One turning vector, and how many steps it has turned:
The counts run from 0 to 322.
[117 143  95 101 104 113 104  97  86 116 141  75 137 121 141 103  63 192
 146 127 104 124 118 154 125 122 144 138 129 162 141 183 117 154 105 142
 131 120  69 151 153 149 171 104 137 135 123 139  46 113 124 134 121 147
 136 130  95 140 196 158 113 131 129 125  89  95 156 149 129 140 164 146
 115 150 116 135 128  93 115 115 142] | 99
[114 151  83 120  74  96 102 114 106 137 153  99 151  87  91 132  84 164
  84 121 156 147 119 115 123 145 135 121 120 104 116 177  91 154 131 124
 136 142  94 124 117 122 183 157  95 159 114 136  80 112 126 161 118 135
 159 148 153 127 162 210 149 142 156 115  83 154 144 151 166 136 147 127
 107 170 127 130 133 117 145 144 122] | 148
[ 85 140 113  93  84 107  83 129  86  83 148 120 110 105  97 131 123 173
 124 129 144 165 101 147 125 143 153 169 120 128 104 174 123 134 108 139
  70 129 113 112 154 165 155 127 119 124 107 155  94  79 103 147  85 134
 150 130 101 145 148 198 101 144 179 139  97 131 150 148 139 113 166 137
 141  95  77 114 114  95 151 122 115] | 126
[ 90 151 103 132  83 129 102 106  91 101 143 113 136 112 103 115 110 156
 119 108 125 136 116 161 112 122 153 166 128 166  92 159 116 169  98 134
  84 120  83 150 141 176 153 102  98 130 127 143  91  70 116 157  92 153
 147 164  94 146 163 186  94 125 146 130  70  84 132 161 120 135 159 148
 156 101 115 116 117 100 120  95 123] | 255
[102 157 121 108  58 126 107 107 126  86 161 141 133  93 116 116  99 177
 125 116 120 160 100 129 118 132 132 122 132 114  99 148 114 109 111 102
  82 138 102 129 147 164 184 127  84 127 139 128 112 102 111 163  95 152
 133 120 116 122 153 225 124  99 163 142  88 105 147 150 152 128 162 135
 123 144 133 142 115  76 115 136 105] | 278
[103 152  83 105  73 134 102 108 151 114 164 158 165 112 100 106 113 166
 154 144 127 160  92 162 115 115 130 133 142 133 120 141 103 116 119  96
  95 106  66 124 151 156 155 121 108 129 106 135  80  87 112 133 112 151
 124 148 102 126 187 179 102 132 135 124 125  95 106 128 166 201 162  89
 125 103 137 140 112 111 141 121 134] | 214
[118 120 121  72  69 103  77 113 121 110 124 135 140 111 105 140 108 171
  76 132 120 145 110 162 109 130 156 115 124 132 111 166 100 132 126 135
 111 125 102 131 147 111 188 168  96  90 131 143  89  80 156 150 112 139
 145 135 141 130 171 198 113 139 116 126  74  86 126 188 149 132 149 139
 121 163 112 107 123  79 139 112 139] | 18
[125 161  88 106  88 116 139  88 126 123 182 116 128  90 134 142  81 173
 118 106 143 133 102 143 148 121 141 109 116 119  89 155 120 162 111 103
 109 162 110 138 131 152 198 142  87 151 145 118 116 112 114 153 104 157
 140 128 142 130 154 222 147 107 165 128  68 127 153 148 142 113 140 131
 120 140 130 145 102  93 113 143 117] | 277
[108 138 110 109  94 112 110 136 110 108 166 100 134 127 106  92  86 173
 169 120 113 139  94 161 139 118 150 129 184 164 149 179 128 155 119 134
 102 132  95 127 172 141 146 113 151 162 120 152  64 107 115 149 144 131
 140 131  91 120 181 167 135 129 153 140  74 112 155 142 130 165 168 105
 138 109 103 124 105 102 129  84 152] | 259
[116 150  96  92  85 111 103 112 108  79 130  98 143 123 143 112  77 191
 146 131 102 148  95 145 122 128 155 149 158 150 148 156 116 121 102 131
  85 136 100 111 158 165 172 104 116 119 109 146  83  96 116 164 128 120
 124  95  96 127 178 176 123 119 123 148  98  94 152 148 122 136 161 122
  91 140 116 117 113  78 116 106 134] | 98
[126 138  87 114 118 130 119  99 120  92 171  97 145 104 123 138  62 166
 140 107 128 135 143 124 160 119 133 124 120 144  90 183 120 151 147 103
 106 163 109 123 112 173 210 157 126 172 131 138 107 122  98 132  91 119
 167 129 106 138 150 175 145 115 154 154  77 126 180 123 126 116 144 108
 134 127 112 146  87 138 124 107 100] | 261
[117 145 114 111 111 120 111  99  94  99 120 156 113 133 113  91 110 194
 149 113 112 143 126 136 138 124 143 154 128 120  92 196  97 150 109 144
 100 113 122 142 162 151 172 130 115  95 108 147  72 133 156 162 116 152
 148 140  93 136 164 192 109 135 167 145  64  85 139 152 138 141 168 149
 139 142 112 146 121  95 133  82 116] | 263
[ 92 148  86  90 135 126  98  88 117 113 130  85 132 148 133 127 117 160
 143 118 120 162  93 134 117 145 167 160 127 156 120 163 118 149 102 151
 105 113  83 138 192 138 161  97 135 133 132 161  71 141  84 166 119 126
 145 161  84 144 183 205 114 121 143 121 123 124 152 153 142 120 176 139
 117 129 113 158 138 121  96 104 144] | 87
[110 145 104 106 118 121 110  60 106 136 149 116 175 135 105 140 114 158
 143  86 145 137 128 113 123 109 151 144 141 150  91 145 119 137 154 102
 150 125  82 126 173 148 205 151 143 167 128 137 104 122  92 133  96 109
 155 151  97 137 183 188 129 114 146 132  83 128 161 102 142 145 151 111
 145 137 137 154  84 164 128 109 148] | 80
[ 95 166  63 107 110 129 126  78 124 139 177  91 155 120 110 139 104 146
 131 102 143 129 100 107 132 110 156 128 149 148 115 122 117 159 111 131
 115 132  93 138 134 161 185 116 103 173 121 120 103 100  71 165 114 148
 148 141 105 142 181 206 119 119 152 123  93 155 153 123 134 123 153 118
 116 113 135 144  81 135 123 129 136] | 96
[ 96 149  97  98  92 122 107 160 140  85 196  98 148  94 123 131  75 141
 144 147 159 130  95 136 140 120 136 103 135 126 119 179 128 141 130 104
  73 154 107 139 111 160 176 142 120 164 132 124  93 107  90 120  96 126
 159 134 127 131 144 187 134 127 162 149  91 146 167 124 157 134 161 108
 142  98 107 150 108  99 135 107 113] | 141
[133 153  83 113  89 119 118  84  97 119 174  96 181 109 137 147  67 173
 151 114 136 149 121 145 125 144 147 146 102 126 107 164 136 138 113 106
 107 142  81 111 130 161 152 127 130 185 107 127  91  81  58 125  94 125
 131 122 101 164 156 191 105 111 164 137  90 146 165 125 126 128 154 120
 128 130 110 139  99 119 125 153 138] | 245
[116 131  94  60 133 123  91  94 142 121 138 119 152 145 125 142 122 165
 164 152 128 151  99 148 130 133 147 145 119 151 140 190  91 146 119 152
  79  98  83 121 165 116 166 127 144 107 127 169  54 135 115 120 135 125
 147 155 103 139 172 183 124 148 125 135 115 118 141 140 155 159 168 108
 128 112  91 152 114 119 150  70 147] | 207
[102 122 111  75 108 104  77 116 108 124 184  79 152  94 107 134  74 149
 112 134 158 130 103 146 134 114 122 107 122 137 133 179 103 148 150 124
 134 147  61 142 136 121 195 146 124 151 155 144  93  93 119  98 108 143
 145 154 141 126 185 185 161 142 118 113 111 133 141 139 161 130 134 125
 106 144 106 135 119 113 130 134 131] | 164
[ 98 140  95 111 100  94 114 115 115 134 185 120 137 120  91 117 106 152
 137 125 130 146 104 118 109 117 142 105 156 129 134 168  93 194  97 165
 114 114  90 152 127 125 176 143 105 156 143 121  77 117 112 172 138 171
 147 157 151 120 166 231 135 144 175 118  71 145 144 141 173 131 167 126
 144 123 116 136 123 118 146  91 125] | 288
[127 141 103  83  83 133 114  93 129  75 160 150 137  93 123 133 102 187
 171 118 129 169 115 144 129 128 107 150 152 133 126 149 103 111 117 102
  81 146  82 129 147 163 186 127 113 129 133 146 105 108 117 154 105 135
 125 125 105 115 179 192 141  97 134 165 119 103 131 131 148 160 157 102
 112 125 119 133  88 123 146 104 119] | 238
[101 156 113 101  87 105  98 136 124 144 192 106 145  99 129 124  75 157
 116 136 157 129  94 141 125 138 155  94 100 104  98 175 125 146 153 104
 127 137 109 131 171 120 161 143 121 164 136 127  79 112  98 101 119 137
 137 156 133 134 154 179 126 131 171  87  78 134 167 134 182 140 156 131
 122 147 111 153 138 105 121 160 135] | 309
[ 95 124 122  81  88  98  79 131 114 105 125 124 122 116 111 132 114 171
  72 123 138 137 101 158 129 137 176 145 131 134 107 167 111 134 132 143
  93 141 125 117 179 125 173 154  98  97 114 158 113  91 143 146 127 113
 152 141 117 136 151 193 125 134 149 124  52  92 137 178 145 110 159 147
 111 148  98 109 128  92 125 101 142] | 307
[123 146  96  79 100 110 114 118 134 117 192 152 151 104 122 147  91 183
 123 136 159 148  94 138 171 121 145 109 100  91  75 180 102 141 146 115
  86 145 133 124 115 131 183 177  93 135 129 126 120 118 117 108 111 135
 140 139 146 137 148 197 153 125 176 142  68 129 144 129 166 131 145 114
 122 121 105 144 110 117 164 114 124] | 157
[101 113  98  68 122 131  70 123 118  88 136 116 140 110  99 148 144 152
 109 129 128 145  96 162 133 125 147 155 135 161 108 151 108 119 126 120
  71 128  65 123 142 142 178 129 126 108 146 175  88  88 118 117 113 114
 144 161 104 140 190 174 111 131 100 152 128 102 116 153 148 140 143 126
 110 116 102 133  97 130 154  77 129] | 46
[ 96 162 106 100  93 106 112 126 146 106 157 163 115 123 100 122 116 170
 143 144 133 148 107 142 135 125 157 115 122 121 115 193 103 155  87 152
  86 105 130 142 159 131 156 138 106 124 118 123  81 114 113 169 124 162
 155 152 122 132 144 206 112 137 182 119  64 123 135 166 154 133 169 125
 158 108 107 134 121  80 148  91 116] | 287
[105 151  90 117 100 113 107 143 132 135 208  78 138  96 112 114  65 149
 129 143 146 122  94 145 143 125 155  98 121 135 135 189 120 167 128 111
 116 137  96 137 139 140 165 137 137 192 134 115  64 120 103 118 122 148
 150 157 129 129 161 173 121 144 158 103  92 158 174 141 164 143 153 129
 134 117 104 159 130  98 123 141 121] | 140
[ 74 144  93  64  86 113  77 111 127 127 143  98 180 122 126 150  94 140
 109 153 157 141 102  96 122 122 162 128 119 102 117 149 116  97 165 114
  98 136 119  96 153 122 197 153 108 125 109 136 128  88 100 118  98  91
 160 147 137 138 167 182 114 143 153 129  95 134 151 130 172 120 150  97
 109 138 113 134 121 133 125 106 143] | 177
[123 133 129  91  97 117 100 100 127  91 164 126 140 121 109 125 110 184
 171 115 126 136 120 168 142 105 137 142 170 183 123 171 126 157 121 123
  99 139 100 124 161 148 164 116 149 141 139 142  90  82 111 131 120 135
 147 116  94 124 182 163 132 122 131 151  79  98 149 135 114 150 155 100
 155 102  86 111  70 110 153  88 152] | 90
[ 87 132 107  76  69  98  72 133 129 109 138 130 175 134 117 120  92 183
 118 151 139 150  89 144 121 138 160 136 123 108 132 167 107 104 147 126
  96 120 128 102 163 113 158 160 119  99  94 144  92  76 129 109 135 101
 138 128 124 140 161 176 113 144 146 120  80 102 126 139 155 148 159  98
 101 143  88 112 130 100 154 103 158] | 178
[109 153  65 116 116 135 143 100 130 142 175 124 165 123 132 129  98 158
 133  98 118 117  89 161 149 102 157 121 146 116  95 119 123 134 125  92
 105 124  91 148 121 168 183 136 108 163 124 137 115 102 100 112 135 133
 131 149  90 156 186 169 108 103 149 125  75  90 150 108 144 148 156 114
 116 126 153 166  90 142 121 113 142] | 225
[114 114 114  96  98 103  91 160 132 115 186 119 124 119 105 125 115 169
 102 128 137 124  86 205 140 135 165 117 120 145 118 177 129 160 114 116
  95 129 102 150 155 136 136 139 131 141 153 153  74  71 121 110 138 157
 125 145 113 130 165 168 123 135 130 111  64  93 136 165 149 139 151 135
 125 128  95 115 122  77 166 123 142] | 10
[ 74 147  93 105 104 113 103 100  86 134 172  75 145 109 112 139  99 134
  99 112 137 109 107 120 134  96 163 118 120 124  92 149 110 171 120 138
 122 145 112 152 116 157 204 151  85 143 132 106 127  81 123 140 105 149
 167 148 131 152 171 210 113 139 154 116  63 132 154 146 132  82 131 141
 120 131 117 130 105 127 119  98 124] | 136
[ 84 153  97  98  85 124 122 136 133  89 163 123 150 134 138  97  78 159
 171 135 126 151  75 129 139 134 152 134 173 112 141 163 132 116 126 121
  89 117 121 108 183 163 153 113 135 151 102 133  93 120  95 149 140 108
 129 122  90 124 159 183 118 123 188 130  79 103 153 122 158 159 182 100
 122 123 124 143 115  85 109 104 147] | 258
[ 94 139  77 122 126 126 119  91  91 125 141  74 144 135 123 132  97 131
 118  98 128 134 120 129 119 134 165 151 111 148 104 155 117 174  94 146
 104 126  82 144 155 167 177 115 101 145 122 138  89 103 100 167 104 132
 156 162 104 164 164 196  96 126 156 117  94 117 157 160 131 111 161 161
 131 126 127 151 128 123  98 107 126] | 256
[129 128  89  83 113 113  97 114 129 101 151 158 152 142 112 125 131 183
 153 132  96 149  95 179 119 140 141 143 133 129 116 150 104 123  96 128
  91  83  80 140 136 142 157 138 129 124 140 157  64 113 113 118 146 146
 107 148 101 151 195 185 109 119 114 142  93  83 141 146 155 155 176 130
 119 140 121 147 124 111 170  86 145] | 54
[ 71 138  82  93 134 117 111 133 123 122 183  80 135 105 128 139  85 123
  91 130 144 123  75 131 147 115 148 104 127 129 109 163 119 171 142 138
 111 144  88 158 156 128 186 128 101 147 168 150 115 136 118 119 125 125
 152 173 135 114 161 192 146 127 146 109  84 125 148 144 169 108 164 136
 112 133 134 168 133 108  84  91 125] | 152
[ 97 152 107 110  73 123 120  99 100  94 166 138 143  91 118  99  85 173
 147 121 142 139 111 151 134 113 123 142 128 120  99 159 114 142 126 108
  90 144  99 127 136 179 168 116  99 131 104 121 108  65 121 132  90 154
 140 123 106 142 166 180 110 126 166 134  74  79 121 131 131 165 153 108
 127 107 118 109 101  92 128 105 133] | 254
[ 79 146 110  97  59 100  94 135 122 100 141 126 131 120 131 119  80 157
 106 146 117 135  89 149 109 144 169 125 150 121 133 157 130 123 121 130
  93 124 141 118 181 144 163 128 101 124 104 141  96  89 113 160 125 133
 135 127 110 127 150 204  94 130 166 116  64 101 157 160 151 126 178 133
 123 150 130 116 143  56 113 124 135] | 138
